In the data rows, the value 128 means zero.
Here is the table:
[183,119,133,231,053,139,010,133,176,172,098,201]
[143,112,133,142,143,146,101,104,116,123,104,155]
[124,149,118,136,114,096,143,154,144,131,127,107]
[118,158,123,114,134,100,149,139,135,128,142,108]
[168,065,163,162,121,198,024,091,107,142,098,227]
[167,165,113,224,040,079,063,172,197,169,106,125]
[157,084,176,151,145,205,045,085,084,122,099,223]
[180,153,119,241,051,121,017,157,190,159,090,186]
[113,186,084,128,085,054,198,188,177,132,162,044]
[127,189,100,146,078,048,181,186,181,133,151,050]
[154,109,153,136,129,146,091,112,123,128,123,161]
[166,169,111,218,041,073,081,183,197,160,122,119]
[110,190,094,153,082,053,193,192,179,135,158,063]
[152,113,138,153,116,144,085,114,133,142,109,147]
[128,176,102,177,063,064,141,179,201,139,134,067]
[131,150,114,147,114,092,136,143,157,132,130,104]
[137,100,144,116,160,158,124,116,107,123,130,140]
[150,126,144,138,122,141,095,110,114,134,124,143]
[062,109,127,024,200,134,245,113,064,093,159,081]
[053,145,108,046,161,084,246,154,111,099,164,044]
[101,122,131,091,156,124,157,120,101,114,135,112]
[132,064,154,104,171,209,072,073,061,111,115,207]
[158,060,165,137,166,202,056,071,071,133,100,220]
[134,064,171,074,203,212,127,055,053,108,125,179]
[144,114,135,118,135,155,108,097,107,127,120,149]
[154,135,121,163,100,118,089,140,143,142,121,138]
[143,071,178,090,183,196,096,075,073,111,126,195]
[122,119,145,096,144,143,140,109,109,118,132,123]
[138,142,118,164,117,118,091,136,150,143,126,143]
[146,139,112,160,112,109,096,145,151,145,128,129]
[128,109,142,109,144,152,123,097,101,117,126,143]
[117,158,123,120,114,101,156,137,127,121,147,102]
[112,139,116,111,137,104,162,136,134,121,140,088]
[104,151,115,098,149,109,164,134,117,107,142,091]
[147,069,171,109,174,206,072,062,066,133,111,204]
[153,135,126,166,113,123,088,132,139,139,115,161]
[167,166,124,237,049,088,059,168,204,172,106,132]
[110,079,163,047,203,184,144,067,055,105,137,168]
[121,158,104,132,105,101,144,151,141,134,137,101]
[093,188,085,100,112,055,233,181,161,114,158,022]
[084,182,092,104,107,060,220,173,162,117,157,028]
[053,144,098,051,136,086,254,142,117,089,177,032]
[154,178,120,207,049,076,102,195,211,161,125,094]
[053,119,109,018,197,141,249,116,074,097,157,072]
[169,091,163,178,121,186,014,101,117,133,090,228]
[126,108,135,121,133,161,110,097,113,134,121,144]
[107,120,137,090,164,134,144,110,106,107,140,120]
[118,112,128,102,148,145,142,096,098,116,128,133]
[113,138,107,105,131,109,165,146,124,119,149,100]
[081,085,141,033,221,190,172,070,055,102,137,136]
[183,169,127,236,054,110,039,171,196,168,094,147]
[154,134,131,166,113,124,086,125,149,146,127,145]
[127,151,120,137,120,093,146,149,144,135,139,109]
[189,144,130,239,052,118,028,167,204,169,109,169]
[124,186,095,166,074,048,160,193,207,141,141,061]
[191,109,144,217,091,157,015,119,148,167,090,213]
Each row is a point on one of a few hidden curves, and its group is its curve. There are 2 groups. Groups are numbered from 0 in the order they first appear among the rows asked about.
More rows, each followed by its group:
[104,083,156,054,203,192,146,074,052,105,125,164] 0
[077,160,110,061,143,079,255,147,130,104,162,034] 0
[098,128,121,084,146,126,163,127,109,111,143,100] 1
[187,093,160,193,114,179,015,116,137,157,082,232] 0
[149,122,128,160,111,135,089,120,143,135,108,159] 1
[122,072,155,061,203,200,136,062,061,106,125,174] 0
[068,092,138,018,214,164,213,087,062,096,147,118] 0
[150,119,138,139,133,148,092,103,122,136,114,162] 1
[105,089,159,036,200,188,161,073,060,106,146,151] 0
[111,114,143,090,155,120,137,104,110,115,143,127] 1
[117,147,121,118,119,104,169,140,134,115,131,098] 1
[172,073,158,164,140,198,042,079,097,133,091,224] 0
[175,090,145,195,113,189,016,096,142,151,085,220] 0
[184,150,114,227,054,103,039,173,189,175,111,148] 0
[189,112,136,226,063,155,009,132,163,167,083,210] 0
[111,121,126,078,161,141,152,115,104,108,144,106] 1
[057,128,125,015,185,128,251,125,080,085,160,074] 0
[183,104,131,218,074,160,014,133,168,155,087,202] 0
[148,069,164,119,173,204,055,066,063,123,111,215] 0
[143,142,119,156,106,093,116,140,166,136,126,115] 1
[068,158,100,062,147,077,237,156,128,108,173,033] 0
[097,129,123,097,149,118,168,126,120,108,142,099] 1
[187,103,138,212,088,162,002,115,158,153,078,222] 0
[094,177,091,104,124,054,240,171,149,114,152,026] 0
[143,130,134,174,115,129,078,125,142,142,119,159] 1
[185,081,154,183,121,191,016,106,117,157,083,235] 0
[107,135,120,100,149,117,166,127,125,100,147,093] 1
[190,133,126,240,059,136,014,158,172,172,091,181] 0
[075,099,127,014,191,155,224,102,066,100,162,093] 0
[139,149,120,152,117,103,129,146,142,129,127,113] 1
[148,126,137,155,120,139,088,117,131,125,110,164] 1
[053,119,127,013,187,112,255,127,083,096,159,058] 0
[153,111,135,149,112,138,093,114,138,137,118,153] 1
[134,182,096,179,071,049,146,200,197,158,136,082] 0
[112,183,096,104,082,060,206,180,162,129,153,026] 0
[105,135,105,110,136,124,165,130,122,105,147,097] 1
[140,158,120,172,105,110,109,146,149,138,102,125] 1
[081,173,095,077,138,080,237,170,144,101,162,023] 0
[073,090,147,017,207,169,198,083,039,095,143,124] 0
[162,181,098,208,062,074,128,187,198,154,135,095] 0
[145,131,137,175,113,132,087,128,141,145,112,145] 1
[121,111,135,105,146,153,139,105,109,127,130,146] 1
[072,089,145,008,204,156,231,095,063,091,141,100] 0
[046,142,114,024,183,110,245,136,097,096,169,051] 0
[113,123,135,098,156,137,162,114,112,115,138,123] 1
[159,172,109,221,056,070,094,184,193,166,112,108] 0
[064,143,103,042,177,104,255,140,108,086,162,040] 0
